[127 111 128 100 125 106] out 127, 106

[[150 145 101 126 155]
 [147 140 113 108 141]
 [110 100 144 124  99]] out 150, 99

[112 108 150 143 153] out 112, 153

[146 111 135 106] out 146, 106

[[145 145 131 102]
 [109 126 131 138]] out 145, 138

[[122 116 149 116 111 135]
 [124 131 122 129 138 120]] out 122, 120
---
[140 116 147 108  98] --> 147

[104 128 132 137 124 139 125] --> 137

[133 127 139 129 154] --> 139

[141 101 108 129 117] --> 108

[[121 113 145 130 113]
 [117 115 152 134 110]
 [152 140 115 134 124]] --> 152

[127 150 130 122 125 134 131] --> 122

[150 155 119 138 129 127 124] --> 138
---
128	127	141	144
138	136	111	100
146	144	126	130
-> 126

145	149	155	147 -> 149

136	120	122	139	149	138	146 -> 136

103	135	104	152	153	154 -> 135

156	116	133	110	121 -> 121

118	112	141	123	156	151	121
127	125	144	127	157	132	128
-> 121

134	126	121	102 -> 126

143	113	130	126	123	129
129	126	134	127	132	131
151	107	131	127	120	131
-> 120

134	111	146	128
137	141	129	102
137	124	119	131
-> 119
---
[129 136 144 147 154 157 131] yields 147

[[147 153 115 119 108 107]
 [146 148 102 111 111 110]
 [129 136 121 123 114 113]] yields 147

[143 153 116 109 101 133] yields 133

[[142 108 150 134 133 148]
 [128 138 117 131 120 115]] yields 142

[156 131 129 125 130] yields 130

[105 108 144 124 150 151] yields 144
---
[[109 115 126 153 143 144 122]
 [105 139 136  98 116 125 119]] value 115

[[117 123 134 133 100]
 [141 130 131 128 121]
 [149 130 127 127 135]] value 130

[[140 118 145 132 118]
 [158 145 134 124 115]] value 118

[[141 118 139 101]
 [110 107 140 108]] value 118

[[144 136 113  99]
 [140 114 144 115]] value 136

[[133 148 148 141 114]
 [122 149 120 150 140]] value 148

[[135 126 142 123]
 [119 142 106 124]] value 126

[[141 122 111 110 109 128]
 [118 135 127 122 155 127]] value 122

[[136 147 111 124 120 145]
 [137 150 104 124 114 144]
 [122 126 122 131 129 129]] value 150
---
[106 135 119 113 102 140 124] ==> 119
[155 141 128 152 107] ==> 128
[134 140 111 104] ==> 111
[115 113 106 116] ==> 106
[127 151 130 119] ==> 130
[151 130 153 131] ==> 153
---
[[134 107 137 109 112 112 119]
 [151 117 118 131 111 137 133]
 [121 145 134 117 135 110 137]] gives 118

[[137 144 134 106]
 [115 128 117 110]
 [128 122 141 135]] gives 117

[[121 123 124 126]
 [111 106 130 110]
 [136 140 126 148]] gives 130

[[151 130 124 148 117 133]
 [136 135 157 106 121 140]
 [104 136 122 138 118 143]] gives 157

[[127 128 123 110 118 127 123]
 [128 122 119 158 138 132 115]
 [126 127 122 144 127 126 108]] gives 119

[[119 136 114 116 132]
 [140 130 153 125 106]
 [125 124 125 137 136]] gives 153
---
[122 109 123 134 126 107] gives 134, 126

[128 142 158 135] gives 158, 142

[107 131 155 150 106] gives 155, 150

[[131 120 127 120 128 125]
 [127 148 123 149 133 121]
 [130 119 128 121 128 126]] gives 149, 148

[102 120 105 144 116 113 119] gives 144, 120

[124 121 112 152] gives 152, 124

[[129 144 124 132 125 142 118]
 [124 123 151 116 120 129 128]
 [109 123 122 126 126 133 148]] gives 151, 148

[[132 138 132 136]
 [121 104 132 121]
 [129 131 128 106]] gives 138, 136

[151 120 123 125] gives 151, 125

[150 149 124 115 119 125 113] gives 150, 149
---
[[118 120 125 119 153 132 144 115 144 123 131 140 104 132 142]
 [126 104 108 117 124 122 136 116 144 126 133 121 149 131 130]
 [154 107 121 137 112 144 134 131 147 148 117 151 115 153 131]
 [139 144 140 132 126 143 151 147 120 135 137 139 139 137 151]
 [117 136 134 147 144 131 123 105 127 149 102 118 142 149 136]
 [145 151 135 138 138 150 112 136 148 142 143 153 122 103 124]
 [153 140 107 132 118 130 117 145 126 140 104 123 102 130 133]
 [107 118 134 119 125 110 145 135 140 108 140 122 121 124 110]] gives 110

[[120 119 104 115 116 130 147 123 101 108 154 136 153 131 136 140]
 [128 112 121 122 127 140 124 137 115 122 132 123 144 125 125 144]
 [117 124 113 124 114 136 152 115 114 113 143 132 137 126 140 134]
 [137 131 134 129 137 122 121 131 125 132 128 130 132 129 123 122]
 [124 117 133 135 125 148 115 138 143 132 107 117 118 122 122 141]
 [122 117 105 113 119 131 146 121 100 107 155 135 156 131 140 140]
 [142 152 147 135 143 105 117 127 140 143 121 132 112 131 120 107]
 [116 122 124 134 110 143 145 117 139 127 120 124 110 122 137 128]
 [141 141 135 122 142 110 118 132 125 131 137 134 136 137 123 116]
 [122 121 131 137 122 146 123 131 145 136 105 115 108 123 125 134]
 [119 106 122 128 122 156 119 140 132 128 114 114 128 121 123 149]
 [123 136 121 125 115 117 148 114 119 123 143 139 124 131 139 120]] gives 120

[[122 122 123 139 130 127 117 140 132 125 127]
 [124 125 125 139 128 127 114 137 130 124 128]
 [124 128 130 146 128 131 112 138 116 114 141]
 [136 127 130 120 127 120 125 121 127 128 132]
 [125 120 125 128 134 122 124 132 119 120 139]
 [133 139 135 133 124 132 125 124 122 124 129]
 [120 124 121 126 136 130 133 131 135 132 120]
 [127 130 135 144 124 133 115 133 103 109 153]
 [125 123 123 117 134 128 138 124 132 134 127]
 [124 134 135 151 122 143 114 134 109 115 149]
 [127 130 135 151 120 135 111 137 107 109 152]] gives 152

[[124 121 130 124 118 115 130 124 131 136 148 138 110 126 136]
 [126 127 132 126 126 126 129 131 132 133 132 131 124 129 132]
 [129 131 128 129 127 133 124 124 127 123 128 127 130 124 128]
 [122 125 134 124 123 128 128 135 137 138 137 135 118 130 137]
 [127 124 127 125 127 124 129 131 126 129 133 131 123 129 131]
 [124 120 126 123 117 116 132 128 127 134 147 138 112 131 135]
 [124 135 131 121 132 134 124 127 125 124 128 122 123 119 122]
 [130 124 124 130 128 132 128 130 126 125 127 130 130 128 130]
 [122 128 141 120 121 123 130 133 143 129 140 137 114 123 135]
 [124 143 141 124 120 126 123 122 149 117 145 132 127 126 124]
 [124 129 140 126 121 124 129 131 143 133 136 137 120 127 134]
 [127 140 133 127 123 127 124 119 133 121 135 125 130 126 121]] gives 121

[[128 129 130 129 128 134]
 [129 131 130 129 128 133]
 [129 130 129 128 128 129]
 [128 129 128 128 128 135]
 [129 130 131 129 129 132]
 [129 131 131 129 129 151]
 [129 130 129 128 128 129]
 [129 131 131 129 129 133]
 [128 129 129 128 128 130]
 [129 130 131 129 129 131]] gives 131

[[128 127 127 128 128 129 127 128 129 129 128 128 128 127 126 133]
 [128 127 129 128 127 129 128 128 129 128 127 127 129 128 127 133]
 [129 127 128 129 126 130 131 129 129 131 127 128 128 125 126 133]
 [128 127 129 127 127 129 129 126 126 129 129 128 128 127 127 133]
 [126 127 124 122 127 128 127 128 129 128 128 128 126 126 129 132]
 [149 119 137 128 124 116 135 142 130 108 140 155 121 110 125 133]
 [129 127 128 128 127 128 128 127 128 129 128 129 129 127 127 133]] gives 133
